0: tensor([146, 115, 122, 144, 117, 105, 151, 138, 123, 115, 150, 125, 115,
        131, 128, 102, 112, 109, 145, 135, 127, 149, 146, 110, 157, 124,
        132, 132])
1: tensor([ 75, 161,  99,  95, 158, 118, 126, 123, 128, 150, 121, 130, 120,
        113, 144, 142, 124, 136, 139, 145, 130, 103, 106, 140, 110, 132,
        113,  90])
2: tensor([150, 131, 136, 152,  83, 137, 130, 131, 129,  98, 140, 126, 108,
        123, 153, 145, 133, 141, 129, 128, 118, 131, 116,  97, 161, 116,
        135, 101])
3: tensor([172, 106, 160, 162,  97, 144, 136, 135, 152,  96, 132, 132, 137,
        141, 113, 125, 129, 130, 100, 107, 121, 128, 106, 100, 160, 120,
        140, 153])
4: tensor([151, 121, 142, 155,  88, 149, 119, 128, 144, 106, 131, 138, 118,
        128, 134, 142, 130, 147, 106, 124, 113, 121,  96,  88, 176, 116,
        127,  96])
5: tensor([185, 109, 153, 167,  65, 139,  99, 124, 146, 102, 131, 150, 127,
        137, 126, 143, 145, 158, 109, 138, 125, 163, 135,  79, 200, 117,
        154, 130])
6: tensor([149, 117, 130, 149, 101, 133, 129, 127, 139, 103, 130, 130, 116,
        131, 128, 123, 119, 133, 116, 135, 127, 127,  85,  81, 173, 116,
        125,  97])
7: tensor([173, 108, 151, 152, 110, 122, 142, 136, 145, 104, 141, 130, 135,
        142, 112, 118, 131, 127, 120, 118, 122, 135, 126, 111, 157, 127,
        144, 155])
8: tensor([ 36, 161,  89,  87, 190, 105, 136, 124, 114, 165, 124, 121, 110,
        102, 152, 130, 105, 129, 145, 120, 108,  89, 137, 180,  70, 123,
        118,  92])
9: tensor([153, 137, 127, 155,  91, 132, 140, 137, 128, 117, 153, 130,  97,
        110, 150, 142, 130, 140, 135, 130, 108, 145, 151, 105, 164, 117,
        144,  96])
10: tensor([ 26, 135, 105,  69, 216, 135, 102, 104, 144, 165,  75, 132, 161,
        134, 108, 128, 123, 136, 107, 130, 144,  61,  39, 163,  61, 139,
         96, 142])
11: tensor([132, 129, 137, 121, 110, 149, 122, 121, 147,  97, 110, 130, 145,
        136, 118, 149, 146, 147, 103, 132, 144, 110,  79, 119, 137, 123,
        118, 117])
12: tensor([141, 115, 117, 145, 128, 100, 169, 149, 127, 128, 161, 126, 114,
        133, 131,  88, 104,  94, 153, 132, 119, 139, 131,  97, 154, 128,
        124, 137])
13: tensor([ 64, 160, 109,  86, 151, 135, 115, 123, 124, 141, 108, 123, 138,
        114, 143, 160, 146, 139, 138, 146, 150, 108, 110, 156,  74, 138,
        115, 131])
14: tensor([ 89, 154, 104, 118, 142, 113, 129, 130, 116, 152, 135, 124, 103,
        104, 141, 121, 113, 116, 150, 140, 121, 129, 136, 127, 118, 128,
        122, 117])
15: tensor([163, 106, 150, 154,  75, 149, 106, 123, 151,  97, 124, 139, 128,
        131, 119, 136, 137, 148,  98, 128, 123, 134,  99,  87, 180, 121,
        137, 127])
16: tensor([ 82, 162, 106, 104, 168, 103, 151, 134, 108, 144, 132, 111, 109,
        114, 154, 133, 114, 121, 164, 122, 117, 122, 175, 185,  76, 128,
        143, 134])

tensor([243,  79, 154, 117, 110, 212,  93, 102,  48, 126,  88,  82, 156,
        177,  82,  97, 165, 105,  83, 101, 149, 101, 120, 163, 118, 151,
         32,   0]) 11 4 6
tensor([141, 125, 133, 138, 141, 110, 143, 135, 148, 127, 134, 129, 126,
        135, 116, 112, 116, 124, 126, 132, 123, 116,  99, 101, 157, 121,
        117, 110]) 6 0 12
tensor([198,  89, 154, 172,  53, 140,  99, 129, 147, 110, 141, 155, 132,
        139, 116, 139, 145, 152, 110, 130, 125, 181, 159,  77, 208, 120,
        159, 161]) 5 15 3
tensor([ 52, 162,  95,  97, 184, 117, 136, 126, 114, 160, 114, 119, 114,
        104, 151, 135, 112, 132, 149, 129, 120, 105, 139, 168,  79, 127,
        122, 112]) 8 16 1
tensor([129, 127, 137, 121, 164, 111, 142, 132, 142, 131, 125, 131, 152,
        142, 109, 126, 130, 124, 130, 123, 128, 123, 138, 143, 107, 127,
        133, 159]) 7 0 14
tensor([ 69, 141, 110, 100, 196, 101, 156, 136, 122, 167, 134, 127, 137,
        126, 136, 113, 104, 110, 150, 106, 117, 111, 164, 198,  63, 136,
        142, 163]) 16 8 14
tensor([128, 123, 138, 115, 157, 123, 135, 125, 155, 122, 115, 128, 148,
        134,  96, 127, 134, 132, 113, 132, 139, 105,  95, 134, 131, 138,
        116, 129]) 11 7 1
tensor([213,  66, 114, 117, 156, 165, 123, 121,  49, 192, 122,  97, 116,
        167,  97,  65, 122,  95, 113,  85, 104, 115, 200, 161, 134, 120,
         36,   0]) 0 12 14
tensor([ 65, 165, 103,  85, 135, 139,  99, 111, 114, 132, 106, 125, 133,
        112, 149, 164, 143, 140, 127, 144, 154, 110, 112, 164,  88, 145,
        119, 119]) 13 1 14
tensor([ 79, 160, 114, 101, 141, 142, 128, 123, 116, 125, 110, 114, 130,
        114, 148, 152, 138, 124, 134, 136, 147, 106, 115, 156,  71, 141,
        121, 136]) 13 1 14
tensor([167, 112, 156, 149,  51, 168,  72, 111, 155,  92, 108, 147, 144,
        140, 125, 173, 172, 168,  78, 135, 136, 134,  75,  72, 181, 125,
        133, 134]) 15 5 4
tensor([ 66, 160, 118,  91, 168, 149, 115, 121, 136, 140,  98, 127, 146,
        120, 135, 169, 152, 153, 129, 147, 147, 100, 107, 165,  81, 140,
        119, 122]) 13 1 8
tensor([113, 118, 136, 103, 144, 145, 134, 122, 143, 100, 107, 121, 169,
        153,  97, 117, 138, 107, 106, 137, 169,  94,  39, 125, 106, 145,
         99, 169]) 11 13 3
tensor([ 70, 147, 109,  93, 195, 110, 146, 131, 123, 159, 121, 121, 140,
        127, 133, 125, 118, 118, 150, 127, 132, 109, 147, 182,  62, 135,
        137, 166]) 16 8 13
tensor([ 81, 139, 101, 107, 188,  86, 159, 134, 112, 166, 142, 120, 113,
        118, 142, 111, 103, 112, 167, 113, 110, 123, 180, 176,  71, 124,
        140, 152]) 16 8 14
tensor([186, 110, 158, 168,  53, 156,  82, 118, 146, 100, 122, 153, 131,
        133, 128, 158, 154, 163,  94, 134, 123, 155, 113,  66, 202, 120,
        148, 122]) 5 15 4
tensor([108, 160, 110, 135, 143, 113, 152, 142, 115, 142, 144, 120,  86,
         95, 157, 129, 113, 136, 166, 144, 111, 136, 162, 126, 132, 114,
        127,  79]) 14 9 1
tensor([242,  81, 169, 199,  43, 118, 119, 140, 138, 110, 162, 147, 126,
        142, 109, 117, 132, 121, 120, 111, 109, 209, 213,  73, 202, 118,
        181, 210]) 5 7 3
tensor([117, 136, 141, 114, 134, 159, 125, 117, 144,  93, 105, 124, 156,
        138, 113, 150, 151, 140,  97, 128, 150,  87,  48, 130, 117, 136,
        111, 127]) 11 13 6
tensor([ 62, 140, 119,  83, 183, 141,  99, 109, 144, 144,  83, 136, 172,
        143, 111, 142, 136, 133, 103, 150, 160,  85,  46, 138,  97, 147,
         92, 135]) 10 13 1
